In the rows, zero is written as 128.
A single turn carries every row of the set below to another of its rows. Some are shown first; where does it send the rows asked next?
K_434: [158 146 126 108 113 127 114 129 142  82 107 142 107 133 126 105 169 148
 120 126 115 142 129 129 107 131 113 158 123  96 136 138 125 124 103 117
 104 106 138 134 133 129]
K_105: [147 135 140 115 124 128 123 116 152  93 127 136 106 118 141 129 149 125
 109 131 129 117 138 126 142 119 109 135 129  76 151 131 116 106  94 110
  85 111 137 116 127 156]
K_424: [143 127 120  95 101 135 151 112 145  96 117 149 133 143 129 138  99 151
 133  71 116 118 131 145 129 134 129 108 150 112 149 111 107 125 118 126
 142 112 162 130 111 133]
K_556: [108 169 150 132  77 112 133 108 113 136 136 139 154 154 154 109 117 137
 103 124 105 113 134 137 119 145 113 123 109 153 140 158 135 126 123 123
 168 124 154 133 145 136]
K_269: [165 125 133 124  97 135 126 105 126  69  98 138  84 141 130 125 133 125
 126 144 125 139 128 131 141 132 112 135 127  91 140 141 139 121 117 126
  99 129 137 121 113 141]
K_626: [124 141 141 110  82 108 139 106 106 139 142 146 149 149 140 132 124 143
 128 123 141 129 120 138 132 152 110 117 107 156 156 156 111 104 125 128
 182 109 150 130 118 145]
K_70: [132 132 132 106 109 128 138 114 159  85 129 143 142 155 140 122  91 139
  98  77 118  99 121 139 124 131 121 101 150 108 145 109 127 123 119 120
 129 129 166 141 140 133]
K_118: [138 120 130 127 164 125 174  99 110 166 109 133 134 121 100 111 138 124
 148 124 127 151 124 126 146 151 104 110 124 127 129 127 119 122 131 139
 110 134 118 126  90 130]
K_266: [123 144 142 160 156 113 154 117 113 154  96 130 135 136 118  80 159 118
 110 118 115 142 125 107 117 137 113 111 125 127 116 133 144 129 123 132
  90 152 110 139 137 130]
K_222: [145 152 125  96 117 144 129 100 149  95 110 132 105 118 140 108 135 132
 130 136  98 131 142 143 151 131 103 149 125  88 140 125 124 143 116 121
 100 101 142 110 108 123]
K_63: [136 121 136 110  97 135 146 106 135  79  96 144 138 136 147 133 125 138
 153  71 120 131 135 141 147 134 147 119 135 117 136  99 114 105 123 122
 153 119 128 130 116 136]
K_295: [128 147 139 129  91 116 151  94 115 136 162 134 156 151 160 125 111 139
 107 135 124  97 119 135 135 141 109 116 119 142 145 160 118 105 122 119
 168 138 151 132 121 153]
K_693: [142 129 140  87 119 118  99 122 131  85 110 143 108 136 115 127 127 128
 116 144 141 138 123 141 135 142 109 136 125  93 155 120 135 135 108 121
  89  90 151 126 127 129]
K_890: [130 123 131 143 136 133 131 120 127 152 131 117 119 130 126 122 110 111
 151 130 109 148 145 122 114 105 139 121 113 172 130 149 176 131 154 121
 107 128 132 108 128 133]
K_786: [121 116 136 127 151 123 121 119 105 156 140 127 141 120 134 128 113 109
 150 140 114 135 134 117 121 103 159 126 132 167 127 136 156 140 134 125
  98 116 117 116 107 126]
K_694: [131 124 148 147 145 116 155 114 101 149  79 135 122 135 102 101 156 111
 143 123 130 165 130 116 139 148 114 109 115 137 119 128 144 120 134 139
 105 143 104 131 116 132]
K_666: [131 133 140 155 163 114 162 119 123 164 122 131 139 144 103 113 127 116
 100 125 122 125 128 119 107 143 100  97 130 110 137 149 142 123 119 127
  81 151 132 136 138 138]
K_428: [129 133 132 124 100 114 126 115 137  75  89 133 136 135 176 114 131 133
 128  65 123 137 122 126 130 127 147 114 135 122 133 103 131 110 125 129
 137 116 125 122 143 140]
K_843: [135 119 133 122 171 120 160 114 122 169 126 135 152 141  80 114 124 128
 129 135 132 134 124 132 122 155  97 112 127 119 135 135 126 125 123 128
 105 138 136 143 117 122]
K_238: [109 155 157 117  85 113 137  96 115 138 135 134 156 132 160 107 140 131
 125 122 125 116 131 135 158 138 120 122 106 158 137 137 113 105 122 121
 179 119 132 125 119 151]
K_935: [122 143 137 125  97 122 130 125 161  87 104 137 133 147 160 117 111 129
 100  67 118 118 137 133 120 123 126 102 131 114 144 109 134 115 122 117
 124 121 147 129 165 140]
K_627: [107 152 151 137  68 106 127  99  92 132 122 138 144 147 174 120 116 122
 105 126 131 121 116 127 143 141 121 105 113 155 142 147 138 114 125 134
 158 123 137 126 128 153]
K_2: [135 122 132 123 140 133 137 135 126 165 153 143 108 128 104 117 137 120
 120 115 120 132 126 107 101  86 136 116 141 176 136 150 138 117 122 128
 108 128 144 133 101 151]
K_611: [119 115 156 118 146 133 127 134 115 163 145 145 132 126  94 135 132 107
 138 132 120 127 148 122 125  93 161 125 138 163 133 138 141 122 117 113
 110 124 128 138 103 143]
K_823: [146 118 131 135 147 133 133 118 140 140 152 122 115 146 112  98 133 119
 127 134 117 132 127 115 111  96 135 124 129 182 119 147 163 120 150 120
 115 149 135 129 120 138]

K_694 -> K_843
K_424 -> K_935
Now these:
K_295 -> K_627
K_786 -> K_2
K_222 -> K_105

A single turn carries every row of the set below to another of its rows. Some are shown first; where does it send the rows asked next?
K_451: [103 177 165  95 134 125 138 146 123 137 132 127 112 146 122 124 143 127
 107 113 121 133 117 123 127 193  73  78 117 103 133 176 112 103 138 132
 122 142 114 185 110 130 110 109 122]
K_757: [135 150 138 112 140 137  98 121 125 143 137 148  95 107 122 136 160 124
  92  97 112 127 106 142 109 162 103 118  93 136 107 154 106 119  67 149
 141 156 131 162  93 121 149 129 130]
K_647: [115 131 190 112 170 164 131 169 157 165 122 134 112 139 133 137 142 119
 100 100 154 123 127 133 112 159 130 102 125 118 104 152  94  83 132 126
 126 132  95 152 114 119 151 137 140]
K_256: [ 85 154 152 130 159 129  95 115 143 165 141 115  94  96 117 111 143 130
 117 142  85 150 118 139 104 161 110  57 100 133 118 124 106 117  90 160
 140 104 106 164 118 124 101 145 119]
K_853: [102 130 154 108 155 164 101 140 111 157 152 163  81 121 142 158 166 173
 118 105 128 134  99 143  97 159  74 102 117 128  90 142 122 106  87 146
 130 103  75 123  90 119 103 138 148]
K_51: [119 134 178  97 125 136  99 166 131 157 132 131 121 143 161 109 142 144
 108 137 142 103 100 146 126 166  95  86 102 121 152 118  94 104  73 154
 154 104  96 160  95 129 105 129 138]
K_660: [147 175 159 127 133 180 131 155 133 147 122 104 111 110 155 120  96 123
 113 125 132 150 105 166 120 162  73  96 148 157 114 152  84 114 130 141
 147 108  84 159 110 110 133 140 108]
K_630: [138 166 141  99 101 154 117 128 104 136 159 141 117 111 138 123 128 134
 127 149 152 132 119 144 105 106 139  80 128 128 116 134 118 100  99 164
 146  92 114 158 112 113 111  93 128]
K_201: [ 98 161 154 143 105 160  85 168 122 136 168 136  93 113 126 125 138 145
 124 132 141 137 124 138  62 167 118  90 137 133  93 181 111  78 117 135
 102 101  95 144 115 141 120 111 124]
K_536: [138 164 161 141  92 141  79 165 134 145 170 119  92 111 142 120 144 168
  96 129 108 128 122 138 109 146 100 109 145 137  99 145 114 118  89 164
 163 129  86 160 103 111 127 154 100]
K_564: [100 177 156  87 126 173 107 159 111 108 171 124  90  91 157 126 114 119
 114 121 116 144  77 140 130 171  95 116 128 140 117 150 101 110 125 152
 118 119  70 145 118 120 135 130 148]
K_911: [121 146 146 134  96 161 151 109 124 151 150 108  97 137 128 113 146 133
 111 124 118 112 102 128  61 147 105  79 129 125 152 158 102 127 123 114
 126 103 109 135 135 130 118 109 122]
K_967: [100 137 143 144 114 148 121 129 113 125 145 128 128 126 148 117 121 133
  86  98 108 155  82 150 116 142  87  92 118 114 115 123 110 141 118 163
 157 119  78 143 137 155 124 131 121]
K_649: [123 134 175 100 127 134 103 163 129 150 131 133 124 136 167 105 139 138
 122 117 141 108  99 143 130 151 102  86  94 124 153 124  99 121  67 146
 149 106 103 163  95 122 102 124 136]
K_765: [ 97 168 161  85 142 133 131 133 118 143 132 117 119 146 115 125 142 130
 100 125 115 135 122 126 132 196  79  76 118 106 126 183 108 106 121 134
 128 143 102 187  98 131 104 117 119]
K_253: [126 182 159 124 110 119 139 134 123 149 141 106  83 131 108 140 125 167
 108 115 130 141  92 137  77 166  84 113 131 122  85 149 128  87 126 164
 153 111 109 171  97 117 128 114 156]
K_404: [100 170 138 118 152 146 128 121 118 126 136 133 130 124 161 106 148 117
 137  76 122 170  95 132 100 134 105 102 134 149  96 161 113 125 101 152
 139 105  92 154 114 112 137 113  99]
K_624: [117 143 173 120 163 163 126 181 160 156 118 152 120 136 119 144 128 136
  95  98 133 119 114 154 114 135 101 121 122 111 136 143  84  88 126 130
 134 142 115 153 109 130 137 142 142]
K_863: [131 142 132 143 148 156  91 140 114 157 152 152 108 122 136 128 122 102
  87 104 145 157  90 144 106 179  92  68 126 125 112 143  79 103 125 169
 107 109  99 178 110 115 129  95 134]
K_939: [ 82 170 175 123 136 147 103 152 111 168 148 138 107 112  97 142 159 150
 103 126 116 129  95 110 105 160 112  92 100 142 134 138 113 110 122 151
 107  65 118 142 129 113 153 118 162]
K_817: [134 143 137 127 146 145 128 111 149 144 118 138  92 125 131 133 163 112
  91 102 116 109 103 148 106 169 125  96  98 125  92 137 105 119  75 138
 153 125 110 170  92 127 158 140 125]
K_897: [104 153 168  76 144 176 118 142 144 155 159 127 122 117 129 125 144 116
 114  98  98 114 101 127 115 129 113  82 175 114 141 148 104 117 121 122
 127 122  87 168 118  91 101 114 125]
K_749: [121 150 145 138  96 156 140 105 132 123 150 122 105 130 143 123 179 123
 116 128 112 128 118 137  74 162 129  76 124 124 141 158 120 139 124 125
 120 105 102 144 129 134 138 117 154]
K_274: [148 156 148 118 125 145  83 161 142 143 152 123  90  92 139 135 154 150
  83 133 107 116 111 158 116 159 118 101 145 126  85 150 129 131 101 161
 163 108  67 171 117 110 126 149 103]
K_972: [116 147 163 146 121 151  93 178 131 145 170 125  95 105 133 132 155 131
 101 138 141 130 134 154  73 168 124  96 129 123  95 173 126  98 148 162
 111  95  97 149 117 153 134 129 145]
K_377: [132 165 163 148 157 118 110 131 151 175 127 121 117 112 100 131 145 133
 113 145 136 137 125 141 118 147  93  60  83 120 113 158  80  80 113 145
 129 115  96 135 132 107 133 136 112]
K_908: [112 133 158 120 160 172 107 155 114 155 150 149  82 113 142 163 156 170
 122  99 126 138 103 139 105 156  65  97 124 134  86 151 109 113  83 142
 141 114  70 124  86 111 105 142 147]
K_745: [114 148 124 132 143 178 150 145 108 162 144 141 107 148 140 157 144 158
 113 135 118 142 140 133 122 122 111  70 125 129 129 172  93 113 139 146
 124 117 103 144 108 127  89 152 105]
K_772: [144 185 143  92 109 156 113 137 100 143 153 136 115 117 134 127 140 133
 135 146 151 130 125 142 102 106 141  76 128 132 120 141 120  85 109 163
 134  97 108 163 105 107 114  99 137]
K_788: [135 163 153 147 139 139 134 159 124 132 161 145  87 148 162 117 144 140
 110 109 156 149  90 117  96 148  91 116 116 126 142 135  79 105 139 164
 122 107  88 144 127 104 160 116 129]
K_728: [114 195 162 126 148 153 107 140 144 181 142 121 127  95 117 140 138 139
 147 137 118 145  90 122 141 147 133 101 111 125 113 165 102  94 126 123
 127 105  94 154  92  84 121 156 117]
K_469: [119 148 168  88 131 169 125 149 147 146 142 113 118 125 150 128 155 139
 110 111 104 127 107 118 122 151 145  86 167 129 138 159 114 131 127 119
 130 119  66 160 138  80 113 135 137]
K_789: [100 161 194 130 148 163  95 147 129 139 144 140 102  88  96 116 133 176
 108 169 106 129 111 139 115 170  88  78 125 132 131 120 113 124 130 139
 141  94  81 151 123 124 122 142 134]
K_128: [108 153 121 128 141 188 152 156 108 155 158 146 101 130 145 153 142 148
 104 136 112 141 134 123 128 129 100  75 136 129 124 175  99 111 141 144
 127 109 103 135 113 125  87 150 112]
K_375: [102 188 179 121 117 152 120 117 125 175 137 125 113 119 123 156 169 142
 136 124 119 155 108 117 118 126 111 100 104 112 134 117 125 135 116 124
 150 100 101 135 127 106 153 134 116]
K_275: [132 188 161 115 108 127 144 128 116 151 142 104  86 133 110 132 136 175
 106 115 122 135  95 137  81 150  83 121 127 123  96 150 143  91 131 154
 151 103  97 161  95 118 126 129 157]

K_911 -> K_201
K_789 -> K_256
Now these:
K_51 -> K_765
K_863 -> K_660
K_128 -> K_630
K_972 -> K_274

A single turn carries every row of the set below to another of its rows. Some are shown first; where does it send the rows asked next?
K_596: [118  96 136 141 113  91 154 113  99 131 160 129 117 146 108 126 124 120
 141 149 116 134  92 148 154 109 128]
K_656: [119 130 124 116 148 116 160 140 149 121 128 103  97 113 110 139 139 149
 137 131 110  91 102  88 124 152 111]
K_719: [134 126 146 135 146 121 163 145 168 113 123 128 147 109 108 118 131 120
 122 125 112 152 153 137 124 141 128]
K_76: [124  91 114 126 106 131 134 161 117 109 112 119 141 131 156 164 176 114
 137 122 116 115 102 158 124 126  85]
K_361: [119 103 129  88 102 102 113 126 127 127 130 127 122 126 119 120 152 145
 154 140 121 124 130 115 123 117 159]
K_153: [110 101  98 115 151 156 101 166 134 138 122 148 110 106 128 123 150 133
 132 126 123 110 102 133 112 132 109]
K_324: [109 102  97 122 143 151 105 163 146 145 135 146 108 110 132 112 143 125
 143 123 121 113 100 144 122 130 105]
K_623: [120 124 141 140 159 118 159 128 144 100 115 112 139  98 100 135 121 116
 123 128 105 145 152 140 129 157 113]
K_687: [133 111 138 129 140 125 158 144 158  91 121 132 146  99 111 130 131 125
 124 132 115 157 142 133 110 167 128]
K_449: [119 103 134 146 107  89 156 129 107 114 166 123 119 129 103 123 131 115
 153 159 113 130  95 141 149  90 125]
K_44: [109  98 135 151 125  99 157 121 123 130 153 125 115 123 105 112 118 120
 158 159 112 128  85 146 137  90 124]
K_517: [122 124 139 143 161 124 151 123 131  94 116 124 144  94  96 135 144 126
 121 119 113 160 148 131 119 145 131]
K_60: [126  93 114 120 105 127 138 144 114 121 113  96 125 139 155 165 175 108
 140 132 127 112  92 148 115 142  90]
K_559: [137 107 114 155 118 108 150 121 106 126 150 130 111 147 106 112 125 117
 146 154 123 129  98 153 159 102 124]
K_264: [134 118 136 128 152 125 168 141 147  91 123 127 143  85  99 138 129 116
 115 129 104 150 142 131 122 145 107]
K_505: [115 114 123  95  97 111 116 133 129 130 124 128 120 133 122 119 149 147
 149 147 130 110 123 118 128 112 161]
K_542: [125 134 121 120 148 130 153 141 151 119 136 106  93 112  93 132 151 152
 143 135 112 101 105  92 130 149 117]
K_240: [128  95 119 139 101 130 130 159 116 126 114 113 145 138 148 155 179 123
 141 117 100 122 104 160 118 148  85]
K_244: [118 104 141 145 130 103 149 128  99 143 157 120 116 135 120 118 119 116
 134 162 107 119  90 142 139  90 123]
K_570: [124 112 112 134 109 121 136 168 114 124 107 111 137 146 139 177 168 130
 126 131 107 112 104 161 109 140  95]
K_410: [144  93 128 124 126 128 127 154 122 117 121  97 127 141 158 171 189 124
 138 127 115 125 103 151 125 149  94]

K_559 -> K_570
K_264 -> K_449
K_153 -> K_542
Now these:
K_410 -> K_719
K_596 -> K_240
K_361 -> K_324
K_60 -> K_687

